In the rows, 128 means zero.
A single turn carries every row of the set below to another of its rows. Some are shown first; where does it send the rows asked next?
zopi: [125 118 119 123 128 130 149 163 110 135 106 100  82 114 134 163 123 145
 159 134 101 199 114 130 161 114 138  93 122 138]
zuv: [120  98  86 142 147 134 120 139 104 125 113 101 111 141  83 187 127 132
 100 153 115 128  98 135 154 121 132 153 122 131]
sudet: [139 119 117 123 145 136 127 142  76 103  90 110 122 133 138 136  76 141
 146 139 147 114 144  83 150 167 126 132 149 133]
fiti: [148 146 158  68 146 128 159 132 107 140 144 136 105 133 139 125 135 156
 149 150 137 123 120 139 131 144 132 118 184 126]
Fer: [150 114 120 127 125 111 108 144 126 157  72  95 144 131 123 108 138 130
 117 143 130  95 127 136 106 145 117 168 131 105]
fulen: [163 124 116 121 109 126 112 142 100 146 132 113 182 138 157 111 112 124
 122 134 124 148 102 119 139 167 136  80 154 126]
kopo: [120 141 106 114 126 132 151 135 132 156 125 145 101 154  94 140 151 129
  94 145 102 160 122 181 142 145 129 146 128 130]
diliz: [122 110 150 143 129 151 137 157  76 155 177  90  89 146 122 123 123 158
 157 163 130  96 125 142 134 165 128  94 130 137]
Soze: [129 117 102 124 126 148 127 135 120 109  79 103 117 135 123 107 114 158
 128 129  94 136 111 144 103 123 178 161 122  94]
pezip: [121  99 128  89 184 155 124 129 124 139 156 101  94 108 148 136 129 161
 134 137 149 136 128 148 148 133 114  97 126 167]
buz: [157 104 101  80 143 149 146 163 142 122 111 110 112 142 128 115 120 131
 138 151 125 177 115 113 143  83 121 120 151 112]
les: [129 100 112 140 115 137 106 135 110 139  94 123  76 139 138 131 110 121
 129 102 101 147  86 128 169 165 118 137 164  94]
Sifa: [146 116 103 152 128 134 122 127  72 118 114 146 135 130 178  93 115 136
  90 144 135  97 124 129 113 132 158 114 121 154]
Libar: [128 131  87 131 119 146 161 146 108 152 112 143 160 113 142 125 123 162
 134 135 103 150  84 138 131 171 133  68 127 129]
Dibeb: [132 110  90 126 127 109 121 151 130 118  68 130  82 128 140 147 108 141
 105 117 108 118  90 133 154 136 145 114 176 121]
pog: [129 123 106 132  95 167 119 135 121  97 108 111 101 164 105 118 128 115
 101 129 111 157 129 134 123 138 170 144 128 110]
geziz: [109  95 138  93 118 126 167 136 115 143 127  98 108 143 135 117 113 123
 140 118 143 126 152 140 115 111 112 103  76 152]
vipe: [146 109 141 108  77 145 171 154  99 173 100  95  80 117 147 120 139 146
 136 162 144 117 118 127 118 152 103  98 129 125]
toza: [147 120 109 126 128  98 128 134 130 119 139 133  95 115 126 165 115 153
  83 132  80 132 143 148 163  97 128 134 133 117]
Mal: [128 120 115 109 105 134 155 153  97 193 141 134  86 146 137 138 142 114
 163 130 112 138 134 153 120 141 118  97 147 171]
vatin: [143 155 106 129 129 128 139 143 122 125 124 153 129 149 163  95 108 130
 126 181 109 138  98 151 125  97 107 133  89 143]
Zofam: [127 122 144 151 126  99 124 160 124 174 138 146 127 148 148 107 129 123
 144 116 110 118  72 138 156 133 156  96 113 141]
Liv: [169 104 109 146 117 153 121 146 103 176 143 109  91  95 123 118 111 165
 150 167 138 103 154 101 156 127 115 114 133 151]
vab: [106 117 115 160 143 125  88 169 116 136 108  88 122 150 102 141 113 158
 127 142 127 132  96 133 158 123 121 174 124 124]
fudi: [110 122 114 142 132 132 132 163  81 153 153 110 127  90 149 125 123 134
 120 158 132 104  59 156 104 146 155 137 105 129]
lek: [151 152 110 152 155 131 132 176  90 129 150 130 101 117 115 134 124 131
 107 111 134  94  87  97 137 131 127  87  94 133]
zag: [147 121 102 102 113 150 172 134 140 134 167 107  88 118 159 128 156 137
 138 134 106 120 148 134 141  89 132 114 114 152]
Muma: [117 159 130 144 133 148 158 148 106 173 109  89  76 147 107 136  92 119
 140 148 127 132 112 138 162 115 162 110 108 131]
nuza: [160 124 135  95 151 180 129 154 131 115  95 106 135 136 140 177 103 144
 134 138 141 118 129 114 142 117 110 146 130  97]
tovu: [138 117 117 119 113 145 128 167 113 129 177 147 143 142 129 126 145 137
  88 156 124 130  82  88 128 106 110 134 129 126]
bifep: [ 96 119 133 168 135 121 104 131 114 126 109  97  94 109 127 116 123 127
 123 104 124  97 130 129 139 162 101 139 105 104]
Vunu: [175  83 106 107 123 113  95 161 127 127 107 108 119 101 127 131 116 172
  99 154  92 129 126 128 111 143 143 125 156 106]
sil: [155 142 110 143 131 148 121 125 107 114 125 138 133 118 148 126 138  74
 149 175 127 117 101 147 105 135 114 131  94 126]
Nev: [156 130 134 113 112 136 147 150 111 136 153 148 127 110 116 142 104 145
 183 135 129 109 177 145 123 122 137 146 127 127]
vano: [142 114 124 155 124 164 119 138 103 133 145 159 122 113 166 115 171 140
 138 121  97 174 103 142 124 113 133 113 112 123]
lun: [154  83 136  98 142 142 146 166 113 128 155 100 118 138 139 155 139 192
 135 166 114  99 125 125 120 111 111  89 138 132]
vut: [ 95 112 117 135 137 141 117 138 113 138 133 121  76 138  91  93 129 142
 107 130 104 152 110 132 130 194 133 103 131 124]
befu: [134 129 117 121 125 158 143 130 110 131 155  96 106 116 177  92 119 141
 160 126 139  75 155 133 131 146 126 153 117 138]
zivo: [125 126  89 134 132 168 149 158  90 135 100 104  89 114 121 107  84 110
 158 162 159 124 121 151 134 173 150 135 136 119]
mifik: [164  82 114 122 115 146 137 150 113 135 123 173 152 132 163 168 120 132
 110 129 119  91  94 133 143 164 118 120 110 125]
ves: [178 129 125 124 149 138 114 182  82 136 162 116 115 111 159 149 101 154
 106 111 118 130  84 135 145 129 111 122  88 110]
lut: [146 103 118  82 131 129 135 157 102 163 108 132 133 142 170 130 119 151
 161 126 130  94 141 131  98 141  95 129 161 155]

Fer goes to Vunu
diliz goes to befu
And these:
zivo goes to sudet
les goes to vab
Sifa goes to mifik
sil goes to fulen
vipe goes to Liv

A single turn carries every row of the set below to another of its rows. Some are shown first; where does it send the rows asked next?
filuv: [102 126 130 134 126 131 126 125 158  95 108  82 122 122]
gurit: [103 148 141 149 102 117  73 122 132 133 146 161 132 108]
Logul: [128 124 154  85 112  94 137 126 128 121 163 145 138 102]
Dimis: [133 133 150 161 107 117 118 154 109 122  91 133 120 176]
darol: [ 92 123 133 128 121 127 120 119 141 101 108  85 124  98]
reli: [138 144 128 152  85  90 157 134 116  85 101 111 103 139]
zemil: [124 161 141 143 100 123  87 137 176 123 147 150 125 152]
kurin: [118 130 144 136 107 119 166 133 117 132 135 134 119  69]
medoz: [113 107 136 126 106 126 173 134 118  85 146 145 120 105]
mut: [130 110 136  82  91 102 138 117 145 156 148 135 142 121]
Bim: [ 98 121 112 115  79 139  95 104 132 128  95 131 124 117]
Bino: [143 152 138 160 100 124 170 156 148 125 102 113 102 138]
seme: [134 165 139 166 120 128 136 168 121 120 110 146  89 112]
lani: [119 130 133 108  98  97  87 117 137 161 142 160 111 146]
tugi: [131 125 109 137 119 130 117  89 161 127 148 106 130 152]
malap: [129 110 132 154  97 120 120 130 115 160  99 128 133 171]
Tikob: [145 124 131 122  96 102 136 124  66 130 118 144 135 110]
matiz: [163 131 128 108 103 130 164 150 135 114 130 140 131 172]
Dipu: [119 123 131 128 109 114  91 124 138 159 142 161 111 169]
Duz: [149 141 134 111 117 110 157 162 111 121 136 167  86 135]
koga: [140 165 143 128 126 113 151 154 141 117 152 146  99  85]
muva: [106 130 137 122 115 122 124 126 138  59 130 100 137 117]
damom: [119 122 132 129 115 109 100 127  82 148 105 142 129  99]
mos: [138 146 122 119  93 125 112 112 168 110 168 136 157 138]
nilu: [154 139 130 103 124 123 140 149 173 125 136 125 125 169]
sino: [152 142 132 130 122  98 147 151  89 127 128 159  85 130]
rumo: [115 140 122 156  78 133  81 120 113 120 109 147 151 132]
zomig: [105 132 135 141 112 123 116 127 124  61 111  98 133 125]

zemil goes to seme
Bino goes to rumo
And these:
nilu goes to Dimis
zomig goes to darol
lani goes to Duz
reli goes to Bim
Tikob goes to mut

A single turn carries every row of the set below to another of its rows. Some are shown first; where does it send the rows asked next?
vabab: [111 120 129 124 130 114 106 128 123 132 105  61 113  97 156 129 156 124
 169 113 108 123 120 153 101]
Nonid: [125 139  99 146 149 133 126 123 157 100  92 131 129  92 118  98 158 103
  82 110 106 138  89 121 167]
doziz: [128 162 122 115 128 154 151 127 149 118 141 118  91 104 102 125 163 151
 170  96 161 135  85 145 133]
kad: [122 110 131 119 123  89 151 158 131 141 141  91 112 140 135 128 141 136
 147 112 152 117 152 180  96]
gosa: [109 100 148 137 137  87 120 130 142 125 127 142 153 151 138 108 125 114
 111 103 130 165 154 137 132]
vopa: [147 140  87 129 143 107 146 124 121 101  96 133 146 127  99 103 130 122
 137 109 143 133 151 106 119]
nuv: [136 129  94 144 144 110 161 147 160 106 118 152 128 128 104  98 145 115
  65 109 138 134 114 137 166]
Solod: [116 152 131 124 161  96 141 117 126  93 148  97 120 119 128  86 152  84
 162 134 124  92 122 161 115]
zoge: [111 150 149 127 130 131 139 125 187  99 116 109 135 122 134  70 178 118
 110 104 119 146 111 138 167]
gika: [102 106 149 139 141 103  94 114 140 120 107 126 155 125 149 108 134 105
 123 104 105 168 135 124 134]
dol: [149 110  85 138 132  78 132 166 109 135 119  91 112 135 127 147 122 125
 138 118 132 107 124 157  96]
Geki: [ 86 119 135 125 160  88 138 100 111 115 139 106 107 101 153 100 147  86
 122 126 108 107 118 161 150]
muz: [140 148  93 132 128 126 154 129 129 116 134 110  88 120 112 134 157 168
 176  94 156 131  88 123 150]
dufo: [ 98 107 114 168 138 141 103 129 156 126 140 137 105  91 134 154 160 150
 138 100 133 160  88 141 146]
vome: [145 147 115  98 105  87 127 130 134 123  81  96 136 147 133 104 121 102
 103 102 103 139 100 115 154]
dekat: [106 101 112 167 135 125 127 146 158 131 158 151 104 115 124 154 152 158
 127 100 156 156 105 153 145]
fosi: [133 167 103 124 115 157 139 140 170 112 129 111  99 102 102 131 169 150
 159 103 154 131  79 142 134]
nutu: [147 148 139 122 110 110 121 168 163 135 158 115 101 157 119 141 131 125
 134  99 138 142  49 165 137]
sefe: [137 133 110 144 102 106 102 161 166 131 132 101 102 142 141 152 142 138
 127 101 115 145  45 141 160]
vidi: [147 146 123 134 113 108 100 154 148 129 137  97 100 144 135 146 135 128
 148  98 113 143  34 139 149]
Tudib: [ 92 112 129 126 158  73 156 112 110 117 150 115 106 120 147 100 140  94
 116 124 124 104 130 166 151]
Loveb: [101 108 130 155 149 138 103 123 137 135 146 144  99  91 131 156 145 135
 134  97 130 162  73 149 143]
lir: [128 139 106 127 154  74 126 128 109 108 131 100 112 122 135 109 125  66
 116 134  99  90  85 157 136]
nad: [113  96 118 160 146 113 128 140 132 139 161 156  96 120 125 159 135 148
 126  95 150 157  91 152 148]
Zesi: [146 152  79 139 114 128 151 147 154 112 130 110  96 124 107 137 161 168
 160 101 159 126  88 128 147]
lafig: [109 118 138  94 121 117 146 148 134 153 124 102 102 100 126 134 136 109
 106 111 140 118 126 195 100]
muve: [126 143 120 117 152  79 139 136 121 111 145 113 113 128 124 106 123  62
 107 135 114  90  93 174 126]
nade: [134 154 112 114 145 137 132 116 137 101  94 133 150 103  95  97 139 103
 137 111 137 138 140 119 105]
batak: [139 155 139  81 103 101 140 139 153 127  98 113 138 148 118  97 120  92
  91 104 122 140 108 142 139]
lib: [140 144 132 158 150 119 123 159 189  92 139 141 154 145 109  86 154 100
 107 117 131 143 111 147 129]
tik: [126 136 128 113 134 131 106 149 135 133 112  89 118  90 122 136 138  93
 140 121 119 115 105 178  73]
Boma: [120 101  94 124 125  89 127 135 100 146  94  74  97 102 152 147 135 129
 126 109 109 116 113 147 128]
notam: [124 142 112 136 161  76 146 121 113  92 146  94 118 133 134  91 147  96
 164 133 125  89 126 148 126]
mekif: [129 130 114 147 128  91 155 136 165 100 117 107 131 154 140  80 167 143
 111 101 126 139 123 117 186]
vetor: [132 141 133 129  99 119 114 169 184 136 149 116 104 144 126 146 141 129
 114 102 134 146  53 167 146]
Ped: [147 133 101 180 153 102 104 146 164  85 114 118 151 141 129  95 155 113
 124 116 104 141  98 111 149]

muz goes to vidi
Boma goes to vabab
And these:
lib goes to nuv
vopa goes to vome
Solod goes to muve
vetor goes to dekat

